19,-4,-16
26,8,20
-34,9,24
->
-34,9,24
26,8,20
19,-4,-16

-29,-9,1,-17,17,-6,6,-5,-23,6
-10,7,-2,10,0,-3,-5,5,-22,-3
->
-10,7,-2,10,0,-3,-5,5,-22,-3
-29,-9,1,-17,17,-6,6,-5,-23,6

26,16,-35,4,-14,-13,-5,3,6
-30,32,-24,-20,13,16,-8,-16,-19
->
-30,32,-24,-20,13,16,-8,-16,-19
26,16,-35,4,-14,-13,-5,3,6

-3,-10,-3,-31,6,2,13,6,5,-1,-5,-14,-4,8
0,2,-22,-6,1,2,4,-16,-3,-34,5,11,13,27
10,5,-37,-1,-2,0,-27,-27,-1,0,12,-4,22,8
->
10,5,-37,-1,-2,0,-27,-27,-1,0,12,-4,22,8
0,2,-22,-6,1,2,4,-16,-3,-34,5,11,13,27
-3,-10,-3,-31,6,2,13,6,5,-1,-5,-14,-4,8

4,-13,-8,18,14
-26,27,8,17,28
->
-26,27,8,17,28
4,-13,-8,18,14

-20,-17,-3,-17,-8
17,2,-37,2,-13
->
17,2,-37,2,-13
-20,-17,-3,-17,-8

16,-23,22,25,-10
-16,-13,-22,27,-25
-26,26,-28,-1,21
->
-26,26,-28,-1,21
-16,-13,-22,27,-25
16,-23,22,25,-10
---
-20,-3,-35,-22
27,-21,21,-6
36,-29,27,7
33,-17,-24,15
-25,-21,-15,-33
5,20,-28,-6
31,-37,31,-31
->
-20,-3,-35,-22
5,20,-28,-6
33,-17,-24,15
-25,-21,-15,-33
27,-21,21,-6
36,-29,27,7
31,-37,31,-31

11,-8,-4,-1,0,14,-8,0,0,4,1,9,4,15
12,-12,-5,4,2,7,-3,11,3,11,4,0,2,13
2,-4,0,-18,-3,-17,-12,2,-3,-4,4,1,-3,6
-2,1,-3,-1,-2,7,-5,-11,-4,-6,-3,11,3,5
1,-10,1,11,-8,3,0,0,-9,5,-30,-8,5,-5
->
12,-12,-5,4,2,7,-3,11,3,11,4,0,2,13
11,-8,-4,-1,0,14,-8,0,0,4,1,9,4,15
-2,1,-3,-1,-2,7,-5,-11,-4,-6,-3,11,3,5
2,-4,0,-18,-3,-17,-12,2,-3,-4,4,1,-3,6
1,-10,1,11,-8,3,0,0,-9,5,-30,-8,5,-5

-8,28,24,-11,-11,-10,-6,-5,0,27
-20,32,32,-13,-13,-12,-4,-2,3,31
-4,-14,-16,-16,-16,-17,2,4,5,-15
0,-29,-25,-10,-10,-11,26,25,22,-29
17,-10,-13,13,13,13,-12,-13,-16,-10
-11,27,27,-16,-16,-14,-4,-2,3,27
18,-5,-14,-9,-9,-9,-25,-25,-21,-7
-5,-5,-7,7,7,7,-4,-4,-6,-6
0,-6,-4,36,36,36,-20,-22,-27,-4
->
0,-29,-25,-10,-10,-11,26,25,22,-29
-4,-14,-16,-16,-16,-17,2,4,5,-15
18,-5,-14,-9,-9,-9,-25,-25,-21,-7
17,-10,-13,13,13,13,-12,-13,-16,-10
-5,-5,-7,7,7,7,-4,-4,-6,-6
0,-6,-4,36,36,36,-20,-22,-27,-4
-8,28,24,-11,-11,-10,-6,-5,0,27
-11,27,27,-16,-16,-14,-4,-2,3,27
-20,32,32,-13,-13,-12,-4,-2,3,31

31,-33,27,9,23,-28,29
-7,-25,-5,-4,-20,-24,-20
31,-12,30,23,-10,-5,-4
1,-5,-4,29,26,-6,-29
-12,10,-2,27,-11,-25,-27
-24,4,-24,30,16,-26,-32
34,-29,-20,-9,21,-22,28
31,5,-22,-23,21,23,30
-25,30,18,-24,-30,15,8
-9,16,-17,27,21,-12,-30
27,-17,29,21,-16,-5,19
-22,-14,-21,-21,-28,-25,9
->
-24,4,-24,30,16,-26,-32
31,5,-22,-23,21,23,30
-22,-14,-21,-21,-28,-25,9
34,-29,-20,-9,21,-22,28
-9,16,-17,27,21,-12,-30
-7,-25,-5,-4,-20,-24,-20
1,-5,-4,29,26,-6,-29
-12,10,-2,27,-11,-25,-27
-25,30,18,-24,-30,15,8
31,-33,27,9,23,-28,29
27,-17,29,21,-16,-5,19
31,-12,30,23,-10,-5,-4

-8,-31,27,-25,-19,-16,8
14,11,-22,-22,23,22,-1
-16,20,22,-12,-21,4,-18
-26,29,-30,29,25,23,-16
-24,-17,6,5,-21,0,-25
21,30,5,-25,20,29,24
14,20,23,-26,-25,22,23
26,28,21,-17,-26,25,29
2,26,25,-12,-25,25,15
->
-26,29,-30,29,25,23,-16
14,11,-22,-22,23,22,-1
21,30,5,-25,20,29,24
-24,-17,6,5,-21,0,-25
26,28,21,-17,-26,25,29
-16,20,22,-12,-21,4,-18
14,20,23,-26,-25,22,23
2,26,25,-12,-25,25,15
-8,-31,27,-25,-19,-16,8

18,19,18,-29,17,-24,-24,-29,15,-27,-28,17,-13,-20,-20
21,21,8,12,4,-36,11,12,5,12,12,21,9,11,11
-3,-4,6,21,6,-18,20,21,12,21,21,-3,15,18,18
->
-3,-4,6,21,6,-18,20,21,12,21,21,-3,15,18,18
21,21,8,12,4,-36,11,12,5,12,12,21,9,11,11
18,19,18,-29,17,-24,-24,-29,15,-27,-28,17,-13,-20,-20

-14,2,1,-5,-17,-3,19,-12,-20,-15,-8,-4,-2,5
-11,29,-6,0,4,-8,-7,13,12,6,13,-5,8,-2
->
-11,29,-6,0,4,-8,-7,13,12,6,13,-5,8,-2
-14,2,1,-5,-17,-3,19,-12,-20,-15,-8,-4,-2,5

-18,7,-18,-9,-5,5,-27,22,3,28,14,-21
-27,15,-14,-3,27,13,-25,-4,24,-1,15,-16
6,-18,-2,-8,-8,-13,11,-5,-8,-5,15,2
32,-11,-6,-27,32,23,33,-14,29,-27,29,30
22,-17,26,27,-28,-27,26,-18,-6,-19,-25,23
24,-27,31,31,-12,1,23,-7,18,6,-21,16
0,-6,-15,-7,12,-10,-16,3,8,15,17,-12
6,23,-29,-26,24,6,-1,-8,10,-21,26,-2
->
6,23,-29,-26,24,6,-1,-8,10,-21,26,-2
-18,7,-18,-9,-5,5,-27,22,3,28,14,-21
0,-6,-15,-7,12,-10,-16,3,8,15,17,-12
-27,15,-14,-3,27,13,-25,-4,24,-1,15,-16
32,-11,-6,-27,32,23,33,-14,29,-27,29,30
6,-18,-2,-8,-8,-13,11,-5,-8,-5,15,2
22,-17,26,27,-28,-27,26,-18,-6,-19,-25,23
24,-27,31,31,-12,1,23,-7,18,6,-21,16

-24,-8,13,24,29,3
1,31,32,29,-6,29
-26,6,-8,-18,16,12
24,0,-28,-13,-26,1
19,25,7,20,-20,27
->
24,0,-28,-13,-26,1
-26,6,-8,-18,16,12
19,25,7,20,-20,27
-24,-8,13,24,29,3
1,31,32,29,-6,29
---
26,-30,-30,24,14
37,13,0,30,12
31,-30,-31,35,5
21,-2,-29,22,34
->
37,13,0
31,-30,-31

-10,-1,6
-33,0,23
-4,-2,1
16,-1,-10
2,3,5
->
-33,0,23
-4,-2,1

-31,-22,-1,5
27,30,-2,-1
15,-18,-12,10
->
27,30,-2
15,-18,-12

2,21,3
3,14,31
30,-11,-1
->
3,14,31
30,-11,-1

-26,18,-20,18,23
15,28,33,-28,-22
-29,15,-18,17,21
-27,22,-5,-13,-11
->
15,28,33
-29,15,-18

-17,-16,-19,-5,-17
-28,-26,-8,-11,-10
-26,-20,-10,-5,-14
-26,-18,-6,-12,-7
->
-28,-26,-8
-26,-20,-10

11,2,-8,19
4,4,12,-5
-18,8,-10,-38
->
4,4,12
-18,8,-10
